In the data rows, the value 128 means zero.
In each game, the first row plays the second. By how much does the first row win? 10 means about a draw, 20 a big win and 0 a big loss. Wins can go round in a circle. Each row has two weighted sums of its numbers, A and B, taken from their middle values. A row wins by its A times the other's B, less its B times the other's A.
[120 138  61 126 159 182 184 141 171 161  79]
[148 141 171 153  86  80  45 143 116 138 126] -> 13
[101 109 220 146 120 218  62 152 123 122 148]
[144 171  95 147  86 110 155 114 126  81  90] -> 10
[218 125 133 110  59 126  70 110 109 129 173]
[145 120 124 129 131 198 124 161 159 155 121] -> 7
[ 82 133 159 129 148 151 111 132 136 171 152]
[197 246  94  99  66  77 157  85 138 167 177] -> 10
[146 141 147 113 120 155 117 168 131 143 197]
[146  97 175 138 148  79  40 168 111 167 175] -> 6
[132  91 154 145 160 212  87 142 142 152 124]
[121  76 110 109 144 196 114 197 126 170 106] -> 9
[165 193 127 109 133 145 130 149 186 208 216]
[104 121  27 112 154 113 219  53 120 129  63] -> 5
[136 173 146 136 102 115 130  49 143 121 148]
[ 90 109 146 135 202  70 150  69 147 132 194] -> 14
[133 107 139 114 149 110  95 145 114 166 186]
[125 107  92 120 121 117 124 192 109 130  83] -> 11
[130  96 138 105 108 129 108 166  78 115 147]
[161 170 128 114  94 128 121  55 137 160 161] -> 10
[141 255 169  99  45  87 125  90  87 156 175]
[160 146 110 115  86 175 139  90 132 145 119] -> 12
[ 68 133 123 117 163  72 180  45 101 115 132]
[113 197 143 146 110 138 112 110 121 178  92] -> 12
[151 171 111 124  89 200 120 167 146 172 100]
[118 119  96 102 168 143 168 159 131 164 180] -> 10
[ 91 167  97 135  98 142 151 150 129 142  44]
[107  87 134 143 151 130 131 132  92  91 104] -> 13
[ 72 113  73 123 158  88 201  69 104 100  63]
[ 94 104 192 181 172  86 105  90 156  68 149] -> 9
[ 99 159 143 129 122  73 120  78 112 160 128]
[170 165  64 106 124  99 193  88 157 140 126] -> 10
[ 58 139 171 155 143 128 112 142 135 133 112]
[ 84 105 108 111 137 107 145  73  82 138  62] -> 12
[160 167 187 141  67  69  83 135 106  82 137]
[144 143 116  78 121 144 128 136 103 207 190] -> 9
[126  73  99 149 203  86 145  88 136 103 118]
[178 136 166 136  96  79 104 149 121  53 170] -> 4
[ 84 150 132 116 129  63 161  46  99 113 147]
[111 115  40 111 126  76 200  56  98 105  62] -> 8
[ 98  76 157 159 158 114  80 178 115 109  79]
[ 84  90 180 153 180 135  81 171 113 161 119] -> 10
[187 151  97 166  73  77 131 121 157  56  54]
[156 132 120 134 124 196 125 177 169 147 122] -> 9
[124 153 162 157 131  91  77 170 133 161 130]
[185 111  80 142 104  84 145 132 174  80  87] -> 7
[ 86 130  53 123 173 107 197  98 129 145  41]
[135 105 133 129 156 184 123 155 136 145 145] -> 11
[116 166 195 145 150 128  92 121 147 146 204]
[ 68  96 108 130 156 103 175  98 100  94  63] -> 15
[103 135 127 142 122  85 125 141 145 126 100]
[179 146  65 120 144  54 209 110 168  80 143] -> 17
[ 40  97 162 151 179 105 139 111 118 103  86]
[ 92 138 182 109 123 211 123 137  94 151 161] -> 14
[117 178 160 138 113 115  94  97 135 179 125]
[182  85  99 107 129 120 120  86 101 114 172] -> 4
[173 187 108 137 104 117 121 150 145 160 124]
[ 70 209 175 130 124 151 132  95 114 172 120] -> 9
[123 242 202 113  83 108  88  91  94 190 193]
[ 96 132 186 168 159 143 110 167 152 111 140] -> 10
[ 92 151 120 108 104  65 161  52  64 106  96]
[214 157 130 164  76  75 101 136 140  56 122] -> 13
[ 96 135 116 147 155 119 179 113 173 102 117]
[ 83 114 118 107 170 164 169 166 125 152 125] -> 19
[129 155  93 112 172 129 168 132 166 178 181]
[ 34  96 198 149 174 131 118 106 139 108 153] -> 11
[150  95 134 118  90 154  78 211  93 131 121]
[134 132 184 126  92 210  65 153 120 157 159] -> 10
[193 171  97 160  81 104 136 134 134  62  94]
[103  80 115 142 209 107 159  85 149 118 147] -> 12
[138  99 154 138 129  87  99  41  97  74 155]
[132  82 136 133 145  56 113  63  84  76 148] -> 9
[142 104 100  99 139 220 162 128 137 142 156]
[120  41  52 141 191 106 177 110 126  50  90] -> 12
[106 172 175 137 115 144  75 139 108 201 105]
[ 95 108 226 138 139 222  64 168 115 146 167] -> 8
[186 200 130  98  91 164 119 132 159 184 208]
[204 103  78 111  62  81 141 148 134  60 105] -> 9
[ 90 130 171 129 149  84 126  68 128 121 177]
[ 67 152 148 120 150 166 163  61 115 149 148] -> 13
[159 166 105 116 113 134 150  64 149 154 145]
[150 149 108 151  84  96 148 116 123  57  70] -> 7
[ 70 159 115 137 111 130 141 156 126 146  55]
[ 76 144 129 105 194 156 173 122 137 183 208] -> 12
[211 109  64 109  65  89 147 174 118  50 100]
[145 137 126 121  92 186 124 147 120 107 122] -> 10
[107 139 128 156 119 148 105 150 145 142  79]
[ 80 112 110 133 143  96 162  79 115 109  79] -> 10
[151 177  99 133 104 134 159 141 124 107 108]
[136 149 156 114 127 156 118 191 152 162 186] -> 1
[120 169  89 127  74 134 152 135 117 128  65]
[125 119 135 137 113  71 130  55  99  79 136] -> 9
[ 89 124  83 124 161  94 181  71 123 133  94]
[ 96 108 169 130 198 168 116 194 156 180 182] -> 10
[185 117 190 138 111  80  54 143 142 115 191]
[191 253 118 101  66  83 133  88 130 191 191] -> 11
[145 109 140 113 108 149  85 162  84 161 121]
[106 144 153 139 136  67  90 106 112 170 132] -> 14
[120 109  97 107 177 163 176 186 131 152 152]
[ 69  98 107 124 155 105 176 114  93  98  62] -> 13
[138 153  45 108 127 135 191 125 162 150 115]
[ 84 154 131 115 127  59 161  49  97 112 146] -> 14
[103  92 119 127 153 110 153  79 116 101 136]
[175 123  76 113 176  95 188 110 183 130 160] -> 10
[143 167 103 113  45  77 143 116 105  93  75]
[112 124 131  95 127 141 124 114 105 187 143] -> 10
[144 151 188 159  80  65  45 177  94 116 113]
[156 142 104 117 100 124 138 151 128 105 111] -> 11
[187 105  79 103  97  92 153 169 140  82 127]
[115 168 100 124 109 135 163 111 117 123 109] -> 11
[175 164  63 123 105  59 200  99 157  77 100]
[105 106  87 121 156 203 174 131 136 129  94] -> 13
[105 106 104 106 125 171 140 151 126 182  75]
[157 128 185 172 139  51  82 131 146  73 149] -> 10
[167 174  82 116  80 186 139 179 124 156  79]
[106 107 184 136 110 213  84 147 122 120 126] -> 10
[ 62 107 177 168 165 143 114 160 159 118 106]
[168 164 102 116  83 161 132 145 135 119 144] -> 9
[145 106 128 117 123  54 133  40  79  64 164]
[105  91  98 128 185 142 172 173 123 130 100] -> 4
[173 157 145 109  50  96  91 105  87 128 123]
[181 165  77  75  35 101 140  90 105 151 115] -> 12
[ 92 116 144 158 153 111 151  88 169  75 140]
[214 128 167 119  58 109  33 145 105 146 167] -> 1
[123 126 134 164 113 109 156  74 159  38 106]
[112 134 114 131 103  90 128 136 144 116 105] -> 12
[ 85 125 189 122 145 219 114 144 109 154 157]
[ 98 102  88 110 190 150 193 179 122 142 125] -> 8
[167 129 129 130 122 128 136 160 127  83 153]
[111 157 162 151 102  75 104 153 114 102 125] -> 3
[143  62  93 116 122 135 133 139 108  98  96]
[ 89  81 153 158 171 152 107 186 135 119 104] -> 9
[158 177  89 100  94 148 162  79 139 165 138]
[126 172 110 103  84 169 123 156  97 197 109] -> 10
[107 179 162 137 125  96 112  71 139 172 142]
[ 79 135  72 122 173  98 189  82 121 147  57] -> 10
[ 61 186 170 130 142 161 143  96 122 164 133]
[ 91  97 121 154 193  98 144 146 132 113  92] -> 14
[173 185  88  91 117 155 157 139 191 215 201]
[207 116  31 117  94  63 200 136 167  50 100] -> 11
[126 170 116 107  91 166 113 158 104 205 108]
[101 144  75 110 179 121 181 108 172 185 160] -> 11
[ 90  84 110 127 148 134 178 102 107  69 103]
[ 97 143 124 119 190 121 143 124 174 200 190] -> 4
[141 136 133 133 137 157 140 156 139 108 144]
[159  92  71 105 132 232 162 166 163 143 139] -> 12
[157 177 120 157  99  89 129  87 167 110  96]
[ 65 101 129 117 199 109 161  58 130 159 153] -> 12
[ 71 134 124 120 143  75 158  58  80 117  79]
[103  99  44 125 182 109 196  78 128 134  59] -> 16
[ 71  80 200 145 146 201  72 149 130 146 127]
[186 181 109 107  93 157 119 151 160 169 182] -> 10
[ 89 128 200 157 170  52 104  79 120  93 179]
[208 136 183 130  52  89  31 156  99 115 161] -> 9
[142 193 129 136 108 130 129  90 152 158 131]
[117 119  69 117  96  76 161  49  96 102  70] -> 9
[178  70 117 134 155 127 120 147 159  92 136]
[ 73 142 133 128 133 124 139 150 116 142 106] -> 8
[139 154 122 127 135 164 153 120 163 126 173]
[ 87 120 165 139 156 182 110 179 141 157  90] -> 13
[ 76 145 130 106 193 155 174 120 136 183 208]
[185  53 132 161 126 145 108 154 160  16 105] -> 14
[ 97 124 132 131 179 151 168  68 153 115 197]
[130 141 155 155 117  62  87 153 119 112 133] -> 10
[105 168 150 115 108 105 124 100  79 151 122]
[101 142 151 152 123  63 129 148 149  94 115] -> 1
[ 85  91 130 134 154 190 131 142 131 133  94]
[ 97 148  31 101 159 122 219  94 149 170  95] -> 10
[103 178 108 124 102  68 160  56 103 118 113]
[121  82  99 132 189 192 141 154 151 159 138] -> 8
[179 181  95 156  80 100 138 128 139  83  92]
[108  97  89 138 186 102 191  98 132  87 114] -> 8
[ 83  84 193 148 173 205  79 151 142 158 143]
[147 154 146 110  58 100 103 124  97 140 108] -> 10
[120 188  67 107  90 149 193 141 140 156  66]
[167 164 147 155 109 135 102 143 125 120 133] -> 14
[153 125  90 128 119 157 139 176 150 137 104]
[122 114 187 151 158 187  69 200 150 157 148] -> 10
